arr =
[[  5.6  -8.7   8.1  -6.2   8.4  -5.8  -1.8  -6.0  -4.3  -8.0   3.9   1.6]
 [ 33.0 -11.2 -13.4  24.7 -19.8 -16.3  10.8 -22.6  39.6  18.0 -18.0   2.5]
 [ 25.3  10.5 -43.5  20.2 -11.6   7.4  27.1  -4.0  10.6   7.6  -1.8  18.3]
 [ 42.0 -31.8   0.1  25.2 -10.2 -14.2   0.2 -16.6  42.9  11.7 -18.6  -7.1]
 [ 31.5   3.9 -43.9  24.9 -17.4  -9.4  28.0 -10.8   8.9   8.1  -1.4  13.7]
 [-34.4  34.0 -48.2 -11.7  -0.3  38.2  36.5  25.2 -29.1  -5.9  39.5  41.3]
 [-14.6   4.1  15.7  -2.1  -4.8   6.1   5.4  12.3   8.1   4.5   9.3  -0.3]
 [ 65.3 -20.8 -12.8  39.6 -17.9 -27.1   9.0 -35.8  52.8  19.1 -34.2  -5.1]]
arr[0,0]: 5.6
arr[2]: [25.3, 10.5, -43.5, 20.2, -11.6, 7.4, 27.1, -4.0, 10.6, 7.6, -1.8, 18.3]
arr[:, 8]: [-4.3, 39.6, 10.6, 42.9, 8.9, -29.1, 8.1, 52.8]
arr[5]: [-34.4, 34.0, -48.2, -11.7, -0.3, 38.2, 36.5, 25.2, -29.1, -5.9, 39.5, 41.3]
arr[1,3]: 24.7
arr[0,8]: -4.3
arr[:, 11]: [1.6, 2.5, 18.3, -7.1, 13.7, 41.3, -0.3, -5.1]
arr[1,4]: -19.8
arr[7,8]: 52.8
arr[:, 9]: [-8.0, 18.0, 7.6, 11.7, 8.1, -5.9, 4.5, 19.1]
arr[2,6]: 27.1
arr[6,5]: 6.1
arr[3,10]: -18.6
arr[7,6]: 9.0
arr[4,6]: 28.0
arr[2,5]: 7.4
arr[6]: [-14.6, 4.1, 15.7, -2.1, -4.8, 6.1, 5.4, 12.3, 8.1, 4.5, 9.3, -0.3]
arr[5,1]: 34.0
arr[0,5]: -5.8
arr[1,10]: -18.0
arr[0,10]: 3.9
arr[0,1]: -8.7
arr[:, 5]: [-5.8, -16.3, 7.4, -14.2, -9.4, 38.2, 6.1, -27.1]
arr[4]: [31.5, 3.9, -43.9, 24.9, -17.4, -9.4, 28.0, -10.8, 8.9, 8.1, -1.4, 13.7]
arr[5,5]: 38.2
arr[6,2]: 15.7
arr[6,11]: -0.3
arr[1,8]: 39.6
arr[5,8]: -29.1
arr[4,7]: -10.8

grid =
[[  4.4  -2.2 -14.7  39.0  29.4   4.7  24.7   7.1]
 [ 34.1  11.2  36.4 -39.6  -9.6 -11.3 -14.2  -8.9]
 [ 24.1  24.5  50.7 -14.0  26.9   3.1 -48.7 -28.4]
 [-34.0 -36.7  35.8  23.2 -22.0  11.9  43.8  22.0]
 [ -5.7 -36.5 -21.5  54.5 -50.9  11.4  53.1  -0.5]
 [ 20.8 -56.6   7.3   6.1 -25.0  -1.8  17.9  22.7]
 [ 43.5  34.9  -0.3  20.0  -7.6 -14.8  -3.7  -4.3]
 [ 21.0 -62.0  23.1   2.0   8.9 -14.8 -10.4 -14.1]
 [ 12.5   0.2  36.4   7.1  15.4 -11.0 -14.3 -10.2]
 [ 40.9  18.6  43.4 -38.2 -24.1   5.3 -23.7 -11.6]
 [ 27.1  42.5 -11.1 -38.1  48.8  10.6 -32.3  -0.7]
 [ 28.8 -34.5  39.4 -49.0 -60.0 -13.9  33.7  28.9]
 [-28.3 -29.5  15.9  10.4 -11.2  20.2  -4.9  37.6]]
grid[-13][-8]	4.4
grid[-1][-8]	-28.3
grid[-3][6]	-32.3
grid[-11][-2]	-48.7
grid[-2][-6]	39.4
grid[11]	[28.8, -34.5, 39.4, -49.0, -60.0, -13.9, 33.7, 28.9]
grid[-9][0]	-5.7
grid[-11][-3]	3.1
grid[11][-4]	-60.0
grid[-8][-8]	20.8
grid[-7][6]	-3.7
grid[:, 4]	[29.4, -9.6, 26.9, -22.0, -50.9, -25.0, -7.6, 8.9, 15.4, -24.1, 48.8, -60.0, -11.2]
grid[6]	[43.5, 34.9, -0.3, 20.0, -7.6, -14.8, -3.7, -4.3]
grid[-12][0]	34.1
grid[-11][-6]	50.7
grid[9][7]	-11.6
grid[:, -6]	[-14.7, 36.4, 50.7, 35.8, -21.5, 7.3, -0.3, 23.1, 36.4, 43.4, -11.1, 39.4, 15.9]
grid[9][-3]	5.3
grid[4]	[-5.7, -36.5, -21.5, 54.5, -50.9, 11.4, 53.1, -0.5]
grid[9][2]	43.4
grid[:, 0]	[4.4, 34.1, 24.1, -34.0, -5.7, 20.8, 43.5, 21.0, 12.5, 40.9, 27.1, 28.8, -28.3]
grid[-5][-7]	0.2
grid[-5][-1]	-10.2
grid[6][4]	-7.6
grid[0][5]	4.7
grid[3][-5]	23.2
grid[:, -3]	[4.7, -11.3, 3.1, 11.9, 11.4, -1.8, -14.8, -14.8, -11.0, 5.3, 10.6, -13.9, 20.2]
grid[-1][7]	37.6
grid[1]	[34.1, 11.2, 36.4, -39.6, -9.6, -11.3, -14.2, -8.9]
grid[2][-1]	-28.4
grid[-11][-4]	26.9
grid[11][1]	-34.5
grid[-6][-6]	23.1
grid[-2][-5]	-49.0
grid[:, 6]	[24.7, -14.2, -48.7, 43.8, 53.1, 17.9, -3.7, -10.4, -14.3, -23.7, -32.3, 33.7, -4.9]
grid[-10][7]	22.0
grid[8][4]	15.4
grid[-10][-2]	43.8

a =
[[ 27.4 -34.4  24.8 -38.8 -28.4  23.7 -44.7  11.4]
 [  4.8 -16.7   6.6 -13.1 -16.0  39.9 -17.0 -45.9]
 [-14.3  12.3 -15.5  16.6   9.9  11.4  18.9 -43.5]
 [ -9.2   2.0  -8.9   6.7   0.4   2.1   7.0 -46.7]
 [  8.4   4.0   1.7   0.5  -0.2  -8.2   0.0  54.0]
 [ -3.7  15.2  -9.9  14.1   9.6 -37.9  16.3  37.5]
 [  5.4   3.4  -0.4   0.8   2.7  41.4   0.7  17.1]
 [ 19.4 -19.0  15.7 -22.5 -17.0  36.2 -26.6  18.9]
 [ -7.4  15.2 -11.9  16.3   8.8 -40.9  18.3  20.9]]
a[-9][0]: 27.4
a[-6][3]: 6.7
a[-7]: [-14.3, 12.3, -15.5, 16.6, 9.9, 11.4, 18.9, -43.5]
a[-3][-3]: 41.4
a[-9][4]: -28.4
a[-2][-2]: -26.6
a[5][6]: 16.3
a[5][-1]: 37.5
a[:, 2]: [24.8, 6.6, -15.5, -8.9, 1.7, -9.9, -0.4, 15.7, -11.9]
a[-4][4]: 9.6
a[7][4]: -17.0
a[-9][-5]: -38.8
a[-4][-5]: 14.1
a[6][7]: 17.1
a[:, 6]: [-44.7, -17.0, 18.9, 7.0, 0.0, 16.3, 0.7, -26.6, 18.3]
a[-4][-8]: -3.7
a[:, -7]: [-34.4, -16.7, 12.3, 2.0, 4.0, 15.2, 3.4, -19.0, 15.2]
a[-4][2]: -9.9
a[-7][-1]: -43.5
a[-6][2]: -8.9
a[8]: [-7.4, 15.2, -11.9, 16.3, 8.8, -40.9, 18.3, 20.9]
a[3][4]: 0.4
a[8][0]: -7.4
a[2][-3]: 11.4
a[7][-6]: 15.7
a[2][0]: -14.3
a[6][-2]: 0.7
a[-4][-7]: 15.2
a[-6][7]: -46.7
a[-5][6]: 0.0
a[-1][-3]: -40.9
a[:, -4]: [-28.4, -16.0, 9.9, 0.4, -0.2, 9.6, 2.7, -17.0, 8.8]
a[4][5]: -8.2
a[:, 7]: [11.4, -45.9, -43.5, -46.7, 54.0, 37.5, 17.1, 18.9, 20.9]

W =
[[-10.9 -38.7  22.5  34.8 -26.3   1.7  30.2]
 [  5.7  -0.1 -12.8  -4.2  26.3  27.9  -0.3]
 [ -8.8  14.2 -24.7 -24.7  -3.9 -13.8  -9.9]
 [ -1.4 -21.4   9.2  16.5 -25.1   0.7  12.7]
 [-21.2  54.0  39.6  34.6  -3.2  28.1  12.7]
 [-36.7  19.8  41.3  -6.8   7.2 -29.1 -20.4]
 [-29.4 -10.6 -25.8  -8.3  25.7 -22.5 -19.5]
 [-36.1 -30.2 -30.9 -29.8  11.6 -11.2 -14.7]
 [-37.4  -4.1  27.6  -8.4 -37.0 -27.9 -29.8]
 [ 11.7 -33.4 -18.9 -29.7 -18.9 -14.3   3.5]
 [-18.5 -33.1 -24.5  -1.7  -5.9 -15.7 -16.3]
 [-11.6  -9.0  17.5 -14.3   2.8 -16.5  17.5]]
W[0,0] -> -10.9
W[6,1] -> -10.6
W[7,2] -> -30.9
W[6,3] -> -8.3
W[6,4] -> 25.7
W[6,2] -> -25.8
W[5,0] -> -36.7
W[2,2] -> -24.7
W[2,4] -> -3.9
W[2,6] -> -9.9
W[4,3] -> 34.6
W[11] -> [-11.6, -9.0, 17.5, -14.3, 2.8, -16.5, 17.5]
W[3] -> [-1.4, -21.4, 9.2, 16.5, -25.1, 0.7, 12.7]
W[2,1] -> 14.2
W[0,5] -> 1.7
W[4] -> [-21.2, 54.0, 39.6, 34.6, -3.2, 28.1, 12.7]
W[3,0] -> -1.4
W[7,5] -> -11.2
W[8,2] -> 27.6
W[7,3] -> -29.8
W[2,0] -> -8.8
W[0] -> [-10.9, -38.7, 22.5, 34.8, -26.3, 1.7, 30.2]
W[1,1] -> -0.1
W[5,1] -> 19.8
W[1,3] -> -4.2
W[5,2] -> 41.3
W[5] -> [-36.7, 19.8, 41.3, -6.8, 7.2, -29.1, -20.4]
W[7] -> [-36.1, -30.2, -30.9, -29.8, 11.6, -11.2, -14.7]
W[2,3] -> -24.7
W[7,4] -> 11.6
W[4,1] -> 54.0
W[8,0] -> -37.4
W[:, 0] -> [-10.9, 5.7, -8.8, -1.4, -21.2, -36.7, -29.4, -36.1, -37.4, 11.7, -18.5, -11.6]
W[:, 3] -> [34.8, -4.2, -24.7, 16.5, 34.6, -6.8, -8.3, -29.8, -8.4, -29.7, -1.7, -14.3]
W[9,3] -> -29.7
